In the rows, 128 means zero.
Y: rows in 3 groups, each row roughly a mix of its group's directions:
Y (121 x 11):
[[ 90  99 150  90  72 135 177 105 130 125 100]
 [ 88 143  97 121 176 116 105 170 174  98 107]
 [139 100 179 156  87 130 118 105  83 177 136]
 [117 109 191 158  98 121 104  94  96 173 119]
 [157 112 181 147  88 146 189 130  94 129 120]
 [110 128  58 107 161 131 109 182 152 120 146]
 [172 143 122  94 189 140  92 164 134 120 162]
 [103 143  65 118 143 175  99 138 163 102  98]
 [126 141 143 141 197 109  81 143 166  91 116]
 [ 99 155 116  74  74 147 152  80 107 125 130]
 [176  97 147 146 163 139 112 191  97 128 152]
 [177  99 139 132 175 122 122 190 105 136 159]
 [100 141  68 111 172 140  94 158 167 104 125]
 [ 91 143  96 121 178 122 101 168 175  96 109]
 [110 126 194 154  85 109 128  98 114 150  84]
 [ 93 100  88 178  89 134  99 112  99 165 113]
 [128 144 159 127 173  54 128 104 164 142 109]
 [144 138 186 128 107 116 199 117 133  97 102]
 [ 98 162 139 101  98  92 162  62 131 138 110]
 [167 111 186 145 102 113 174 114  87 144 150]
 [150 121 120 132 172 172  85 185 126  92 145]
 [157 112 191 146 109 166 180 139 105 108 118]
 [131 117  94 117 120 211 101 162 122 105 148]
 [120 116 122 204 125 103  92  87 164 136 118]
 [164 120 101 121 175 137  60 135 154 145 159]
 [130 122 132 173 185 114  83 159 169 101 114]
 [126 114 114 157  89 160  81  76 114 174 116]
 [149 114 194 141  98 103 158 106  82 155 143]
 [121 152  75  97 139 109  50 120 129 135 137]
 [ 90 125 120 176  75  99 122  89 110 157  99]
 [ 88 127 142 162  72 104 165  83 120 136  98]
 [128 159 111  94 162 112 163 156 166  68 117]
 [125 116  67 129 101 195 115 165 129 117 145]
 [ 99 141  65 114 173 139  98 159 165 106 125]
 [135 162 135 102 183  56 132 138 125 102 136]
 [153 109 185 141  90 113 150 105  79 163 147]
 [132 105 154 128 134 193  80 170  89 126 133]
 [ 72 132 112 157 124 137 101 133 171 130  64]
 [ 99 134 144 123  71 135 192 103  93 123 101]
 [161 105  99  89 158 146  71 158 136 151 163]
 [142  90 113  53 105 147 104 149 113 161 149]
 [148  99  96 139 175 150  65 140 163 135 153]
 [169 159 113 157 189 119  79 147 135 126 155]
 [144  97 114 149 140 200  92 175 131 116 142]
 [125  90  86 184 144 148  69 143 125 142 140]
 [140 120 157 175 171  64 128 130 160 147 108]
 [139 117 158 135  91  92 181  97 101 180 124]
 [125 146 133  77  80 122 173  89  88 150 139]
 [107 136 151  83  88 145 191 125  88 114 107]
 [125 113  96 115  58 147 171 113 110 172 137]
 [143 153 166  54 123 135 175 136 107 105 128]
 [123  85  97  77 109 156 116 183 108 156 140]
 [173 120 185 140  93 137 177 101  95 126 133]
 [163 183 167  83 148 118 165 136 106 100 139]
 [129 123 124 171 181 124  80 159 176 104 112]
 [169 137 112 135 184 124  67 155 153 131 155]
 [163 135 117 109 190 130  68 159 146 127 154]
 [102 159 159 112  78  90 182 120 117 132  93]
 [115 118  51 131  82 171 136 155 128 126 142]
 [164  86 131 174 159 152 105 189 127 134 141]
 [103 147  65 107 163 144 110 155 172  95 114]
 [ 97 113 164  70 128 148 175 111 149  90 105]
 [157 111  95 138 173 143  62 126 160 144 157]
 [175  89 139 143 150 127  81 107 180 120 162]
 [146  97 102  72 148 155  84 174 129 146 151]
 [153 121 101 108 182 136  67 166 144 138 155]
 [ 99 135 160 131 157  94 166 177 164  93  99]
 [167 109 142 140  80 141 138  86  81 169 154]
 [167  92 168 129 128 187 132 147  88 154 151]
 [133 133 180  86  95 132 155  81  82 149 132]
 [120 151 106  94 174 110 159 174 157  77 131]
 [157 103 128 169 185 119  99 186 147 122 134]
 [150 131 175 150  93 172 142  74 120 114  90]
 [139 101 157 169 100  82 172 112 110 176 119]
 [157 121 102 101 181 150  83 178 135 132 158]
 [126 129 147 158 192 126  77 148 164  91 115]
 [116 175 152 129 109 109 193 152  83 110 111]
 [ 80 153 121 125  82 155 123  68 152 116  97]
 [101 139 136 112  71 106 163  66 122 154 111]
 [121 106 115 131 149 159  47 155 108 153 154]
 [149 128  65 115 118 162  81  93 110 152 159]
 [157 126  65 109 128 146  86 109 105 152 177]
 [136 140 155  55 120 147 175 157  99 106 127]
 [123 137 161  86  83 135 164  80  83 147 134]
 [124 114  98 199 156 116  77 125 162 139 133]
 [124 114  63 129  75 176 137 158 113 130 145]
 [156 104  95 129 169 149  61 122 156 145 159]
 [ 92 139 153 126 162 101 156 177 165  89  96]
 [151 110 100  96 176 160  95 184 132 129 158]
 [127 124 112 170 180 128  84 162 178 103 116]
 [161 119 185  96  86 155 110 104  83 138 142]
 [165 141 114 100 192 137  82 163 136 126 160]
 [130 126 167 151  75 156 177 107 106 129  83]
 [153 144 120 113 119  87 205 100 159 108 136]
 [124 123 128 179 177 125  81 158 167  95 110]
 [104 136  63 121 132 182 104 150 156 109  96]
 [114 128  55 148 164 128 139 164 176 113 126]
 [ 91 151 146 157  95 118 196 102 111 112  97]
 [106 119 145  97  69 145 188 115  91 124 109]
 [146  95 172 171 139  76 149 119 135 178 116]
 [ 95 124 148 128  69 133 192 103 109 120  97]
 [121 110  79 145 133 150  57 127 115 170 151]
 [131 122 109  94  70 130 179 113  89 165 148]
 [109 146  48 111 158  98 111 132 167 126 140]
 [161 108 101 102 162 137  63 160 151 150 156]
 [157  98 119 155 163 166  93 192 127 114 145]
 [151 148 148  65 165 137 159 177 133 101 144]
 [166 161 172 105 166 102 151 166 147  90 144]
 [114 134  58 133 124  94  78 111 131 169 141]
 [132 113 108 104  65 141 176 117  91 168 147]
 [130 140 167 170 175  65 124 118 154 123 101]
 [110 105 118 170  79 129 110  60 112 152 115]
 [130 142 181 126 149  66 173 137 153  97 118]
 [ 86 118 185 155 124 129 159 162 143 117  76]
 [158 106 169 136 137 204 104 149  97 124 140]
 [171 119 145 132 189 108 108 186 111 114 148]
 [151 113 178 150  99 160 195 135 100 117 114]
 [108 109 126 151 127 152  47 125 100 170 132]
 [128 133 172  70 147  94 153 131 185 108 126]
 [155 146 176  47 131 129 149 121 121 102 133]
 [115 153 165 158  92 106 176  76 128 109  99]]
which group is each row in? (one row of each group first):
[ 85 160  92 101  97  96 153  78 157 131 113]
D
[ 97  78  85 174 117 137  83 120 149 158 122]
K
[105 154  73 115 162 132 107 132 184  92 103]
Z

[151 123 189 158  88 125 128  70 108 146 110]
Z
[126 138 162  82  96 108 169  77  96 159 133]
D
[152  84 134 172  85 138 161 139 106 183 131]
D
[156 138  88 188 128 110  84 147 111 167 153]
K
[115 144  76  93 133 111  52 129 119 147 144]
Z
[109 108 122 148  97 211  91 120 146 120 115]
D
[177 156 145 135 172  84  93 162 151 123 156]
K
[143 112 158 122 141 201 108 177 105  98 126]
Z
[143 149 203  92 173 120 118 102 107 114 129]
D
[ 88 171 137 189 153 104 154 131 125  98  95]
K
[ 96 131  91  94 112 157 151 180  77 149 116]
K
